In the data rows, the value 128 means zero.
Each row of this table is followed by its label. One hidden rule gives the labels. It looks at one to three of the table's principal directions, none of them among the few with the most spread.
tensor([148, 161, 87, 166, 77, 154, 136, 154, 106, 99, 134, 97, 81, 95, 56, 126, 98, 140, 172, 164, 66, 156, 177, 178, 149, 114, 172, 151, 85, 204, 133, 199, 85, 112, 106, 96]) z342
tensor([144, 167, 147, 191, 164, 151, 112, 232, 68, 115, 87, 83, 107, 84, 89, 193, 116, 152, 219, 103, 110, 121, 144, 180, 160, 59, 164, 170, 134, 110, 140, 43, 126, 111, 115, 140]) z910
tensor([146, 164, 123, 112, 71, 254, 67, 114, 132, 57, 161, 130, 121, 89, 82, 105, 112, 201, 126, 131, 80, 126, 102, 174, 129, 135, 128, 116, 154, 121, 106, 160, 144, 89, 91, 131]) z910
tensor([104, 150, 61, 110, 255, 169, 41, 153, 135, 123, 150, 88, 103, 162, 230, 107, 182, 203, 157, 18, 106, 135, 118, 57, 250, 194, 150, 143, 135, 43, 125, 141, 121, 110, 191, 221]) z342
tensor([115, 83, 126, 111, 126, 152, 136, 134, 123, 130, 205, 134, 124, 134, 162, 104, 121, 110, 110, 187, 91, 152, 132, 117, 78, 158, 113, 82, 138, 92, 137, 167, 110, 97, 134, 118]) z910
tensor([123, 110, 128, 94, 152, 104, 122, 133, 145, 125, 137, 135, 153, 155, 150, 130, 154, 130, 104, 111, 148, 121, 120, 85, 127, 119, 118, 127, 125, 109, 128, 100, 141, 129, 123, 141]) z978
tensor([122, 132, 85, 82, 113, 96, 101, 86, 193, 156, 211, 155, 104, 144, 167, 106, 130, 140, 76, 105, 162, 122, 168, 20, 136, 200, 146, 132, 120, 146, 125, 165, 150, 92, 90, 153]) z342
tensor([117, 150, 113, 176, 125, 191, 117, 140, 97, 142, 125, 97, 107, 74, 102, 142, 107, 136, 175, 94, 105, 115, 136, 154, 148, 133, 154, 140, 130, 132, 120, 152, 105, 117, 122, 137]) z342
tensor([147, 146, 149, 177, 138, 152, 149, 190, 69, 150, 91, 108, 137, 89, 104, 153, 111, 117, 190, 119, 112, 128, 118, 176, 127, 78, 114, 150, 132, 125, 127, 122, 110, 128, 135, 130]) z978
tensor([109, 148, 143, 168, 124, 209, 81, 191, 57, 118, 141, 79, 126, 93, 130, 147, 110, 148, 195, 128, 98, 127, 124, 200, 129, 115, 142, 117, 168, 108, 125, 111, 127, 126, 141, 148]) z100
tensor([135, 144, 144, 121, 40, 164, 133, 148, 130, 111, 147, 157, 128, 118, 92, 145, 83, 126, 115, 145, 138, 94, 132, 156, 87, 99, 128, 115, 159, 131, 126, 96, 147, 95, 53, 99]) z342
tensor([140, 105, 117, 129, 89, 95, 187, 79, 156, 161, 116, 162, 108, 145, 103, 100, 97, 80, 87, 164, 148, 133, 152, 121, 97, 145, 122, 118, 110, 158, 123, 187, 100, 130, 117, 100]) z342
tensor([132, 122, 135, 101, 182, 114, 115, 202, 119, 170, 156, 120, 166, 125, 144, 154, 150, 124, 135, 77, 173, 108, 140, 53, 113, 73, 111, 151, 128, 91, 114, 75, 141, 104, 91, 174]) z342
tensor([139, 124, 145, 143, 108, 110, 166, 168, 109, 181, 128, 133, 129, 101, 80, 165, 98, 64, 124, 150, 157, 112, 165, 131, 52, 75, 118, 145, 127, 130, 113, 96, 124, 116, 88, 115]) z978
tensor([140, 129, 158, 184, 136, 203, 135, 159, 59, 146, 129, 115, 126, 79, 113, 134, 84, 111, 178, 142, 96, 145, 118, 190, 90, 118, 119, 110, 142, 96, 118, 156, 110, 103, 158, 137]) z978
tensor([133, 117, 137, 154, 152, 50, 176, 58, 158, 183, 52, 157, 111, 155, 148, 114, 120, 94, 110, 104, 190, 122, 126, 107, 157, 170, 127, 140, 124, 141, 132, 139, 122, 166, 167, 134]) z978
tensor([114, 99, 128, 76, 69, 52, 174, 37, 198, 148, 136, 178, 146, 167, 123, 102, 132, 79, 37, 161, 182, 112, 134, 81, 82, 145, 109, 108, 110, 179, 122, 146, 141, 158, 99, 85]) z910
tensor([172, 158, 117, 65, 16, 169, 115, 81, 197, 123, 182, 178, 121, 89, 37, 108, 106, 137, 42, 168, 144, 109, 149, 105, 46, 120, 95, 150, 140, 167, 85, 162, 162, 89, 20, 109]) z100
tensor([117, 102, 114, 141, 131, 103, 156, 83, 133, 160, 125, 127, 118, 133, 127, 109, 119, 89, 113, 141, 138, 142, 149, 115, 116, 160, 139, 118, 104, 153, 124, 182, 102, 144, 154, 123]) z978
tensor([139, 119, 135, 97, 57, 151, 155, 96, 136, 135, 158, 154, 134, 131, 85, 93, 105, 80, 79, 213, 116, 137, 127, 160, 45, 104, 85, 103, 133, 153, 108, 174, 123, 133, 101, 76]) z100
tensor([110, 92, 171, 195, 125, 119, 205, 95, 90, 167, 76, 131, 134, 110, 125, 119, 88, 75, 162, 147, 138, 132, 111, 179, 113, 126, 130, 89, 118, 142, 138, 162, 85, 155, 167, 95]) z342
tensor([92, 94, 114, 125, 124, 91, 152, 96, 122, 173, 140, 115, 151, 140, 159, 112, 139, 82, 114, 128, 147, 130, 137, 104, 115, 159, 124, 112, 112, 165, 125, 181, 107, 168, 158, 130]) z978
tensor([132, 124, 103, 96, 128, 79, 147, 129, 154, 128, 117, 132, 134, 151, 126, 133, 163, 108, 96, 143, 117, 126, 129, 111, 124, 116, 105, 153, 115, 139, 133, 121, 124, 152, 125, 108]) z100
tensor([106, 138, 121, 162, 155, 172, 114, 121, 114, 63, 116, 96, 106, 112, 128, 127, 138, 174, 178, 122, 62, 140, 104, 172, 194, 133, 168, 110, 111, 123, 152, 128, 106, 129, 155, 101]) z100
tensor([140, 104, 112, 117, 115, 105, 176, 91, 142, 182, 130, 146, 139, 120, 113, 111, 130, 67, 86, 151, 130, 134, 131, 103, 77, 139, 88, 139, 109, 145, 112, 191, 106, 141, 134, 114]) z978
tensor([164, 143, 129, 138, 160, 96, 119, 181, 130, 125, 135, 125, 106, 112, 106, 166, 131, 144, 147, 124, 127, 139, 162, 98, 131, 102, 147, 170, 111, 119, 139, 78, 142, 91, 104, 143]) z100
tensor([164, 114, 90, 41, 93, 45, 149, 120, 207, 155, 116, 159, 134, 173, 76, 123, 168, 91, 24, 162, 180, 111, 165, 63, 78, 95, 83, 187, 127, 155, 105, 111, 140, 152, 57, 124]) z978
tensor([135, 124, 148, 131, 109, 87, 150, 28, 163, 144, 88, 160, 127, 140, 136, 90, 122, 122, 95, 137, 166, 140, 110, 129, 136, 180, 117, 117, 123, 169, 124, 174, 139, 165, 164, 122]) z342
tensor([155, 112, 165, 131, 86, 95, 169, 140, 140, 176, 131, 159, 128, 97, 81, 156, 99, 80, 98, 170, 172, 113, 157, 122, 37, 102, 105, 142, 145, 128, 117, 94, 142, 110, 76, 118]) z100
tensor([84, 156, 112, 154, 233, 133, 61, 241, 76, 140, 179, 54, 116, 107, 209, 176, 160, 172, 219, 59, 108, 131, 157, 97, 192, 132, 175, 140, 129, 82, 143, 71, 129, 108, 163, 194]) z100
tensor([163, 130, 131, 104, 59, 184, 114, 64, 168, 86, 139, 177, 115, 131, 88, 91, 97, 159, 77, 152, 127, 127, 111, 137, 110, 156, 120, 111, 148, 127, 117, 163, 148, 93, 87, 116]) z342
tensor([98, 104, 121, 160, 172, 116, 150, 142, 84, 151, 100, 90, 142, 145, 158, 112, 134, 108, 174, 109, 127, 143, 128, 139, 167, 122, 142, 111, 103, 143, 134, 169, 81, 164, 181, 138]) z342
tensor([118, 114, 127, 135, 146, 128, 126, 143, 114, 131, 162, 111, 122, 120, 147, 119, 131, 130, 145, 150, 108, 151, 141, 125, 122, 143, 136, 112, 118, 128, 135, 154, 113, 120, 147, 134]) z100
tensor([126, 128, 138, 131, 165, 174, 131, 109, 114, 158, 169, 131, 134, 91, 143, 108, 121, 110, 126, 134, 102, 149, 118, 126, 81, 145, 100, 101, 115, 94, 102, 183, 118, 106, 169, 139]) z100
tensor([88, 86, 108, 120, 122, 26, 166, 133, 144, 142, 91, 117, 142, 185, 145, 154, 151, 85, 110, 119, 174, 103, 156, 96, 150, 119, 157, 134, 112, 164, 154, 83, 113, 178, 117, 111]) z342
tensor([137, 113, 146, 136, 103, 132, 131, 100, 138, 135, 131, 164, 113, 141, 142, 122, 89, 125, 106, 132, 158, 124, 133, 127, 107, 172, 136, 104, 154, 104, 130, 129, 144, 102, 127, 142]) z342
tensor([56, 99, 127, 137, 175, 103, 121, 157, 111, 177, 187, 73, 135, 104, 184, 147, 159, 104, 158, 123, 136, 120, 152, 89, 123, 142, 149, 109, 131, 123, 137, 106, 112, 151, 139, 141]) z342
tensor([130, 150, 87, 39, 99, 192, 65, 197, 132, 43, 207, 117, 164, 150, 106, 136, 162, 165, 92, 136, 68, 123, 130, 120, 97, 67, 112, 125, 117, 109, 109, 108, 149, 90, 75, 120]) z342
tensor([116, 179, 89, 122, 163, 107, 56, 122, 153, 89, 97, 93, 112, 138, 155, 141, 175, 211, 152, 43, 137, 121, 134, 104, 242, 169, 175, 173, 120, 155, 133, 105, 154, 154, 151, 180]) z342
tensor([136, 116, 131, 104, 139, 120, 117, 161, 113, 165, 101, 122, 164, 146, 131, 138, 147, 104, 108, 111, 169, 113, 122, 120, 99, 103, 88, 153, 159, 105, 105, 102, 140, 154, 130, 169]) z978
tensor([111, 123, 132, 143, 106, 115, 161, 97, 122, 169, 115, 128, 132, 123, 131, 114, 120, 88, 128, 142, 140, 120, 119, 141, 119, 133, 112, 122, 133, 158, 126, 158, 113, 163, 136, 103]) z910
tensor([116, 166, 137, 145, 155, 232, 92, 157, 93, 71, 162, 113, 122, 97, 143, 127, 120, 175, 181, 112, 50, 131, 85, 176, 154, 109, 134, 94, 132, 75, 133, 118, 127, 87, 143, 110]) z978
tensor([139, 113, 140, 148, 99, 130, 162, 80, 133, 124, 120, 146, 114, 114, 130, 99, 112, 124, 122, 176, 98, 154, 112, 167, 115, 174, 113, 106, 129, 143, 137, 194, 110, 134, 161, 107]) z342
tensor([111, 129, 130, 148, 113, 122, 130, 84, 137, 108, 111, 133, 117, 133, 131, 128, 113, 137, 130, 114, 134, 124, 127, 139, 153, 158, 162, 110, 118, 147, 138, 131, 131, 134, 141, 117]) z910
tensor([100, 131, 103, 104, 130, 33, 131, 112, 164, 145, 103, 121, 129, 172, 140, 146, 159, 107, 102, 103, 182, 106, 159, 82, 159, 127, 152, 154, 109, 174, 134, 86, 140, 176, 119, 124]) z910
tensor([167, 110, 139, 147, 91, 130, 171, 111, 130, 118, 112, 155, 108, 115, 78, 120, 94, 109, 114, 184, 106, 151, 139, 162, 86, 129, 122, 125, 117, 137, 131, 165, 110, 106, 121, 100]) z910
tensor([136, 171, 105, 145, 128, 146, 69, 152, 115, 113, 114, 95, 114, 119, 131, 133, 139, 191, 178, 77, 132, 125, 132, 126, 214, 141, 160, 171, 141, 163, 134, 125, 143, 136, 120, 167]) z978
tensor([110, 110, 114, 113, 43, 54, 196, 47, 178, 106, 109, 160, 122, 160, 99, 106, 111, 94, 74, 173, 137, 130, 153, 141, 113, 148, 150, 98, 76, 219, 137, 185, 105, 160, 117, 59]) z342
tensor([127, 117, 107, 111, 77, 87, 162, 105, 154, 122, 157, 148, 127, 135, 115, 128, 125, 99, 94, 162, 111, 130, 146, 109, 103, 137, 130, 126, 97, 175, 141, 159, 121, 124, 104, 83]) z978
tensor([105, 133, 108, 145, 216, 167, 78, 206, 79, 132, 169, 71, 135, 102, 184, 152, 162, 161, 193, 76, 84, 140, 126, 106, 169, 136, 141, 139, 129, 78, 134, 120, 117, 110, 168, 183]) z910
tensor([52, 103, 92, 123, 147, 63, 165, 26, 185, 152, 139, 123, 123, 152, 191, 92, 165, 112, 113, 95, 141, 108, 112, 56, 206, 187, 158, 100, 91, 179, 156, 170, 98, 180, 143, 85]) z342
tensor([128, 169, 140, 146, 133, 211, 70, 193, 88, 78, 144, 113, 112, 121, 142, 151, 111, 178, 181, 112, 90, 114, 102, 177, 161, 104, 143, 121, 174, 71, 142, 58, 154, 92, 114, 130]) z342
tensor([149, 102, 156, 150, 112, 145, 150, 151, 99, 77, 97, 124, 129, 125, 88, 138, 118, 128, 142, 191, 85, 151, 115, 203, 99, 97, 125, 114, 132, 116, 143, 112, 114, 127, 139, 98]) z342
tensor([116, 122, 145, 139, 104, 141, 148, 90, 135, 163, 155, 146, 118, 110, 134, 109, 101, 103, 120, 149, 142, 121, 124, 124, 100, 147, 120, 102, 142, 132, 125, 152, 125, 122, 115, 107]) z910
tensor([143, 115, 143, 124, 124, 177, 119, 198, 87, 93, 125, 114, 153, 128, 116, 137, 133, 144, 151, 151, 92, 132, 105, 174, 112, 81, 103, 124, 155, 90, 132, 103, 121, 117, 118, 130]) z978
tensor([132, 132, 123, 141, 154, 126, 109, 158, 119, 116, 148, 117, 119, 116, 147, 146, 132, 156, 154, 107, 113, 137, 139, 110, 151, 145, 151, 137, 121, 116, 141, 118, 133, 101, 135, 152]) z910
tensor([137, 150, 167, 185, 87, 184, 136, 143, 66, 137, 99, 121, 128, 95, 111, 119, 72, 131, 185, 139, 124, 137, 117, 216, 121, 120, 128, 106, 148, 148, 119, 168, 116, 130, 148, 130]) z978
tensor([93, 88, 103, 123, 255, 76, 113, 153, 110, 165, 142, 75, 152, 149, 213, 126, 200, 121, 154, 86, 124, 157, 128, 54, 174, 150, 128, 136, 97, 96, 138, 135, 104, 160, 210, 182]) z342
tensor([111, 140, 119, 84, 90, 139, 108, 56, 190, 154, 179, 164, 118, 122, 148, 107, 130, 123, 61, 127, 156, 98, 119, 84, 97, 182, 105, 119, 162, 118, 110, 134, 163, 122, 95, 125]) z100
tensor([98, 104, 156, 131, 178, 203, 119, 123, 93, 120, 156, 133, 147, 146, 214, 83, 121, 141, 147, 126, 93, 142, 66, 156, 133, 158, 97, 50, 160, 41, 130, 159, 114, 115, 195, 140]) z342
tensor([220, 162, 184, 132, 52, 213, 136, 131, 91, 153, 60, 183, 143, 109, 52, 102, 61, 109, 100, 174, 151, 136, 95, 238, 28, 93, 36, 141, 192, 100, 70, 166, 152, 118, 129, 150]) z978
tensor([87, 135, 114, 145, 175, 156, 90, 102, 120, 115, 141, 90, 127, 111, 171, 117, 155, 167, 163, 83, 106, 133, 109, 118, 191, 171, 156, 115, 120, 128, 133, 150, 121, 145, 172, 150]) z342
tensor([138, 148, 128, 169, 120, 116, 147, 105, 121, 137, 68, 117, 108, 114, 93, 124, 115, 128, 157, 121, 137, 132, 133, 160, 166, 122, 146, 150, 114, 174, 129, 148, 112, 157, 138, 117]) z910
tensor([121, 154, 142, 204, 153, 189, 96, 162, 70, 136, 120, 85, 99, 68, 115, 156, 93, 152, 209, 94, 116, 132, 146, 173, 154, 138, 177, 132, 137, 118, 125, 122, 119, 108, 150, 162]) z100
tensor([116, 118, 119, 98, 138, 74, 137, 89, 163, 170, 76, 128, 148, 152, 131, 124, 166, 103, 83, 104, 186, 103, 122, 101, 130, 132, 101, 156, 140, 141, 109, 111, 136, 191, 135, 145]) z100
tensor([111, 143, 120, 107, 142, 83, 126, 44, 178, 218, 119, 157, 128, 142, 167, 110, 137, 88, 77, 74, 216, 91, 121, 52, 132, 175, 104, 147, 148, 133, 104, 129, 160, 163, 131, 151]) z910
tensor([151, 139, 137, 49, 54, 170, 86, 124, 182, 85, 217, 166, 136, 124, 93, 114, 128, 162, 63, 180, 130, 114, 127, 96, 67, 103, 102, 119, 159, 123, 115, 94, 181, 79, 26, 105]) z342
tensor([111, 122, 161, 156, 155, 160, 135, 190, 59, 102, 131, 96, 156, 116, 149, 136, 128, 133, 191, 148, 78, 151, 103, 192, 123, 85, 122, 91, 121, 109, 140, 123, 107, 131, 172, 116]) z100
tensor([190, 141, 107, 108, 14, 107, 166, 108, 180, 119, 148, 169, 90, 95, 13, 128, 91, 111, 68, 206, 119, 138, 190, 132, 53, 117, 126, 165, 102, 202, 114, 179, 124, 91, 39, 86]) z100
Which label does each new row get?
tensor([142, 133, 129, 118, 160, 163, 77, 186, 110, 151, 131, 108, 138, 111, 129, 153, 143, 147, 135, 93, 151, 114, 133, 114, 115, 119, 112, 162, 173, 75, 106, 84, 150, 116, 116, 197]) z100
tensor([130, 116, 97, 85, 112, 94, 135, 121, 172, 146, 169, 130, 131, 122, 89, 136, 152, 104, 79, 141, 145, 115, 164, 60, 93, 106, 126, 157, 104, 157, 117, 123, 130, 123, 65, 114]) z910
tensor([119, 121, 109, 92, 81, 65, 139, 54, 194, 142, 119, 162, 117, 172, 132, 108, 131, 113, 62, 131, 185, 106, 141, 84, 136, 166, 132, 133, 134, 170, 130, 129, 146, 156, 98, 112]) z978
tensor([135, 125, 163, 136, 78, 198, 129, 112, 104, 137, 172, 147, 132, 95, 124, 93, 78, 129, 127, 170, 119, 147, 123, 173, 65, 152, 106, 77, 150, 124, 105, 200, 125, 98, 133, 134]) z910
tensor([137, 121, 174, 152, 115, 172, 139, 152, 83, 103, 134, 146, 134, 132, 137, 122, 79, 127, 151, 158, 111, 146, 115, 190, 92, 115, 125, 73, 139, 92, 130, 130, 126, 95, 151, 119]) z342
tensor([131, 145, 148, 157, 153, 192, 95, 159, 98, 114, 118, 109, 112, 105, 129, 129, 112, 170, 172, 113, 118, 131, 117, 169, 149, 126, 139, 119, 159, 85, 123, 110, 128, 109, 139, 158]) z910
tensor([119, 128, 91, 88, 145, 164, 100, 102, 159, 116, 165, 117, 128, 124, 142, 88, 166, 161, 106, 120, 97, 135, 114, 95, 152, 154, 111, 128, 124, 122, 114, 182, 116, 128, 127, 140]) z910
tensor([86, 130, 143, 126, 89, 165, 135, 90, 132, 106, 199, 132, 117, 108, 139, 106, 106, 118, 125, 184, 88, 134, 121, 157, 93, 141, 138, 61, 122, 141, 134, 152, 124, 116, 123, 67]) z342
tensor([165, 168, 119, 121, 106, 189, 104, 205, 106, 99, 147, 113, 111, 94, 68, 148, 120, 149, 146, 160, 76, 134, 144, 175, 97, 70, 114, 158, 139, 112, 113, 112, 128, 93, 86, 121]) z910
tensor([120, 115, 145, 155, 105, 117, 178, 85, 130, 170, 147, 140, 130, 81, 121, 120, 108, 92, 131, 147, 126, 132, 128, 120, 93, 148, 121, 113, 106, 163, 128, 182, 110, 127, 129, 101]) z100
tensor([124, 116, 108, 140, 140, 118, 134, 98, 113, 136, 97, 116, 135, 147, 148, 105, 139, 119, 132, 119, 118, 148, 118, 140, 156, 165, 124, 129, 115, 149, 127, 190, 106, 163, 187, 142]) z978
tensor([122, 119, 139, 103, 168, 89, 115, 126, 157, 90, 133, 141, 135, 160, 170, 136, 157, 161, 116, 113, 134, 128, 113, 93, 157, 135, 137, 117, 124, 97, 151, 71, 153, 119, 136, 132]) z100
tensor([126, 91, 116, 142, 118, 66, 160, 133, 113, 133, 84, 111, 136, 159, 112, 139, 133, 91, 125, 151, 139, 144, 157, 144, 123, 127, 144, 138, 104, 171, 139, 143, 102, 168, 154, 126]) z910
tensor([152, 136, 90, 117, 140, 0, 148, 158, 156, 162, 42, 115, 136, 163, 100, 178, 170, 111, 110, 75, 202, 118, 192, 72, 164, 108, 150, 222, 84, 204, 127, 92, 134, 180, 121, 170]) z978
tensor([120, 126, 156, 147, 92, 139, 161, 127, 117, 108, 164, 143, 123, 107, 106, 136, 92, 107, 139, 172, 103, 132, 134, 153, 88, 100, 143, 89, 106, 142, 142, 123, 122, 98, 103, 68]) z978
tensor([117, 155, 65, 103, 97, 104, 97, 149, 149, 130, 155, 101, 118, 131, 112, 146, 155, 136, 122, 101, 129, 108, 167, 83, 164, 127, 154, 178, 114, 187, 129, 130, 131, 140, 79, 131]) z342
tensor([121, 150, 161, 146, 112, 159, 94, 161, 100, 114, 115, 119, 131, 123, 137, 148, 111, 153, 162, 116, 146, 107, 111, 169, 142, 111, 136, 123, 176, 110, 134, 63, 158, 130, 115, 137]) z100
tensor([142, 114, 163, 196, 125, 174, 146, 139, 58, 148, 92, 107, 132, 90, 107, 123, 88, 111, 183, 150, 113, 156, 119, 204, 107, 130, 125, 114, 137, 132, 122, 177, 101, 135, 177, 142]) z100
tensor([99, 123, 122, 130, 178, 113, 85, 145, 117, 135, 143, 116, 132, 158, 208, 145, 144, 146, 145, 72, 151, 117, 122, 88, 173, 171, 150, 123, 151, 88, 145, 83, 153, 126, 161, 173]) z978
tensor([170, 100, 138, 115, 145, 87, 139, 189, 123, 152, 113, 127, 140, 129, 101, 153, 142, 114, 114, 151, 153, 139, 156, 109, 83, 95, 103, 169, 137, 110, 122, 95, 131, 121, 109, 163]) z100
tensor([132, 150, 139, 131, 156, 223, 87, 144, 110, 145, 159, 122, 115, 88, 121, 125, 111, 139, 136, 115, 119, 119, 119, 142, 96, 125, 111, 121, 166, 58, 96, 119, 138, 92, 124, 158]) z910
tensor([191, 162, 145, 115, 34, 152, 141, 121, 153, 74, 123, 175, 101, 111, 35, 127, 85, 142, 93, 202, 103, 139, 142, 189, 70, 94, 116, 137, 130, 155, 119, 129, 148, 90, 69, 80]) z100
tensor([86, 145, 98, 103, 131, 168, 96, 94, 152, 72, 175, 111, 131, 128, 152, 104, 161, 174, 135, 106, 80, 120, 97, 107, 190, 137, 149, 103, 107, 145, 141, 144, 126, 129, 116, 94]) z978
tensor([119, 124, 68, 55, 124, 103, 93, 124, 189, 112, 203, 131, 129, 150, 146, 124, 174, 148, 71, 114, 120, 120, 153, 34, 135, 154, 132, 147, 110, 137, 128, 135, 142, 108, 83, 138]) z978
tensor([146, 134, 193, 182, 135, 124, 155, 181, 81, 161, 77, 131, 134, 97, 94, 184, 98, 88, 171, 136, 161, 102, 114, 171, 93, 53, 117, 147, 165, 97, 137, 18, 149, 128, 104, 109]) z100
tensor([109, 142, 122, 128, 144, 171, 64, 127, 112, 96, 157, 119, 127, 151, 199, 109, 126, 185, 153, 88, 118, 136, 108, 128, 186, 187, 151, 99, 153, 103, 138, 140, 149, 114, 167, 169]) z978
tensor([122, 122, 115, 158, 151, 105, 140, 166, 110, 97, 145, 103, 109, 117, 136, 152, 135, 141, 171, 138, 75, 152, 149, 132, 157, 130, 166, 129, 90, 140, 161, 129, 105, 109, 143, 111]) z100
tensor([114, 132, 155, 156, 135, 135, 131, 104, 121, 127, 92, 135, 119, 135, 140, 129, 106, 130, 143, 111, 153, 116, 113, 156, 148, 138, 145, 106, 145, 113, 132, 100, 135, 138, 147, 126]) z978
tensor([123, 116, 89, 93, 152, 83, 110, 112, 168, 135, 155, 128, 118, 159, 184, 102, 164, 155, 104, 114, 133, 143, 141, 65, 169, 192, 129, 138, 123, 134, 136, 168, 125, 133, 145, 164]) z910
tensor([146, 124, 131, 120, 142, 106, 128, 142, 131, 102, 84, 128, 140, 150, 99, 143, 138, 137, 122, 113, 146, 127, 132, 127, 140, 92, 137, 146, 111, 130, 126, 92, 133, 134, 123, 135]) z978
tensor([82, 98, 88, 167, 195, 0, 194, 103, 141, 175, 76, 100, 123, 153, 185, 144, 171, 89, 157, 75, 140, 127, 144, 66, 217, 164, 167, 151, 63, 179, 169, 149, 78, 187, 184, 117]) z342
tensor([126, 123, 143, 176, 124, 107, 155, 64, 137, 79, 50, 129, 97, 141, 120, 113, 125, 151, 154, 149, 105, 142, 96, 189, 198, 155, 159, 116, 122, 156, 164, 128, 112, 166, 168, 84]) z342
tensor([179, 162, 121, 120, 162, 143, 77, 226, 105, 131, 105, 114, 133, 119, 103, 171, 137, 166, 147, 76, 150, 123, 153, 117, 132, 88, 121, 194, 148, 89, 106, 74, 155, 97, 107, 207]) z342
tensor([126, 163, 97, 79, 163, 191, 22, 200, 123, 114, 138, 97, 147, 147, 152, 144, 165, 196, 133, 40, 157, 93, 122, 94, 175, 112, 124, 167, 183, 69, 100, 65, 167, 118, 98, 217]) z342
